Read these off the row that follows.
1) Read off the entry at the centre.
2) Read off the median of all entries.
3) Read off the entry just right of 10.
array([ 40,  24,  21,   2, -33,  -5,  22,  12,  10,   8,  42,  26,  35])
1) 22
2) 21
3) 8

M =
5846  5052  5719  5721  3683  5356  4541  3619  6574
5603  4532  3306  3949  5087  5250  3199  5029  4671
5693  4596  4227  5240  4866  4083  3294  3211  8114
4000  4623  5663  3724  4132  4483  4765  3975  4128
5199  4409  3469  3382  5521  5043  3346  6696  3668
4005  5395  4506  3879  6059  4082  4190  5698  3892
4520  4183  3964  5559  5028  4830  5575  4996  5028
4657  5637  5508  4656  5185  4566  4238  4389  5945
4346  5119  5940  5255  4538  5707  6447  5609  3493
3858  4357  4723  4410  5198  5143  5815  5392  3851
4015  4680  4714  4540  4289  4871  5638  3944  3080
4487  4476  6214  5318  3602  5905  6933  3925  3964
5329  5515  5602  5906  4619  4534  4151  3570  7681
4834  5718  5591  5122  5259  4136  4628  5953  4662
5395  5346  4863  6133  4726  4898  5272  5117  4916
Counting starts at 0.
The entry directly above the smallest entry is 3851
Read off the entry in the bottom-left corner.
5395
Read off the entry directly below the smallest entry.
3964
The entry directly below 3925 is 3570
Read off the entry in row 0 and column 0.
5846
Read off the entry in row 0 and column 1.
5052
Read off the top entry of the column that holds the largest entry.
6574
The bottom-right entry: 4916
The entry directly above 4409: 4623
Read off the entry at row 0, column 2.
5719
Read off the entry directly above 4136.
4534
The entry just left of 4227: 4596
The entry at row 2, column 0: 5693
Read off the entry just right of 4409.
3469
Read off the entry at row 2, column 2.
4227
Read off the entry directly above the centre entry.
5028
Read off the entry directly above 5609.
4389
Read off the entry directly below 5185.
4538
Read off the entry directly above the largest entry.
4671
The entry at row 1, column 0 -> 5603
The median entry: 4765
The entry just right of 4540 is 4289
The entry just left of 5575 -> 4830
The entry just right of 5087 -> 5250
Read off the entry just right of 3858.
4357
Read off the entry at the centre.
5185
Read off the entry directly below the largest entry.
4128
Read off the entry just right of the centre entry.
4566
The entry just left of the largest entry: 3211
The entry just left of 5609 is 6447

Questions about the table below.
1) Report the entry just left of the smallest entry.
2) Report the smallest entry in the last column.
3) Report the second largest entry.
4) Report the entry in the bottom-right corner.
5) Report the entry directly below the largest entry.
6) Report the entry just right of the largest entry.
7) Report the entry directly below 7.
8) Report the 1st entry in reading order.
[[  3  -2   2 -15  -4 -12   0   2  -4  -9  11  -3]
 [  0   0  -4 -15 -26  43 -29  33   9  20 -10 -13]
 [  0  -4   4 -13  -5   1   4   0   1  -7   7  -2]
 [  2  -6   3  -6   2  -6   3  -5   6  -3   9   2]
 [  0  -1   1 -11  -3  -5   6  -3   5 -11   6   4]]
1) 43
2) -13
3) 33
4) 4
5) 1
6) -29
7) 9
8) 3

Read these off the grid that follows. Counting starts at 0.
1) The entry in the bottom-right corner?
2) The entry just left of -178.118?
3) The entry in row 2 and column 1?
4) The entry at row 2, column 0?
5) The entry in row 0 and column 0?
6) The entry in row 1 and column 1?
7) The bottom-left entry?
8) The entry at row 0, column 2?
[[ -54.714  170.887 -129.295  178.057  -78.970  160.346 -180.294]
 [  41.353 -134.108   65.351 -166.444   33.799 -128.595  137.677]
 [  83.684 -225.707  205.248 -237.988   85.389 -204.436  243.861]
 [  45.380 -149.599  118.496 -176.252   26.692 -143.794  170.967]
 [ -20.287  124.143  -98.622  136.302  -57.014  111.440 -141.104]
 [ -43.455  110.828  -92.276  140.702  -41.978  116.476 -142.818]
 [ -79.167  179.844 -171.309  178.803 -146.606  184.380 -192.484]
 [ -54.320  145.040 -110.896  169.497  -62.058  140.204 -166.950]
 [-112.149  187.174 -164.637  177.389 -107.980  200.345 -212.402]
 [   5.850 -144.562  107.365 -152.291   49.377 -140.867  147.919]
 [-115.743  176.837 -196.286  190.622 -106.809  178.813 -209.625]
 [ -72.799  176.983 -178.118  184.974  -89.925  149.796 -197.031]
 [ -18.695  130.917  -89.234  146.916  -51.359  117.723 -150.063]
 [  95.899 -250.282  211.120 -254.812  128.436 -246.009  246.720]]
1) 246.720
2) 176.983
3) -225.707
4) 83.684
5) -54.714
6) -134.108
7) 95.899
8) -129.295

grid =
[[37, 46, 39, 10, 63, 60, 36, 67],
 [65, 59, 62, 88, 43, 32, 67, 41],
 [43, 44, 43, 39, 52, 63, 36, 61]]
Rows and columns are numbered from 0.
The entry in row 0 and column 0: 37
The entry in row 1 and column 1 -> 59
Find the entry at row 0, column 2.
39
The entry in row 1 and column 0 -> 65
Find the entry just right of 37.
46
The entry just left of the largest entry is 62
Find the bottom-left entry.
43
The entry in the bottom-right corner is 61
The entry directly below the smallest entry: 88
Find the bottom entry of the column that holds the largest entry.
39

data =
array([[-11, -44,  -1,  -6,  -4,  -6, -29,   2,   2,  -8, -12, -10,  -1,
         26],
       [  5, -14, -12,  15,   6,   2,  10,   0,  16,  -8,  12,   2,   7,
          6],
       [-16,  -4,   3, -10,   4,   0,  -1,  10,  -3,  17,  17,  -4,   1,
         -6],
       [-12, -16, -11,   1, -33,  -5, -19,  -3,  22,  16, -21, -12,  -4,
        -10],
       [-38, -11,  -2,  16, -15,  -9,   8, -26, -14, -10, -13,  -9, -19,
        -20],
       [  6,  -6, -22,  -7,   7,  28,  -1, -32,   3,  15,  23, -14,  24,
        -11],
       [ -3,   5,  -1,   8,  -4,   2,   0,   3,  -2, -15,  -8,  12,  -4,
        -10],
       [-18,   2,  -9, -11, -16, -18,  21,  -9,  -5,  -4, -22,  -3,  -2,
        -11],
       [ -4, -11,  -7,   0, -11,   7,   7,  -4, -24, -13, -15, -24,  -8,
         19],
       [  9,  10,  15,  19,  -6,   2,  -7,  -2, -12,  -4,  -7, -11, -23,
          3],
       [ 28,  -1,  -3,  -3,   7,  -3,  -7,  -4,   7, -21,  -3,  10,   9,
         -6],
       [  1,   9,   7,  -3,   5,   0,   2,  11,   8,  22,   6,   3,   2,
         18],
       [ 17,  24,   2,  -2,  -4,  16,  -9, -23, -11,  -2, -14,   1,   1,
        -10]])
The entry just left of the smallest entry is -11
The entry just right of the smallest entry: -1
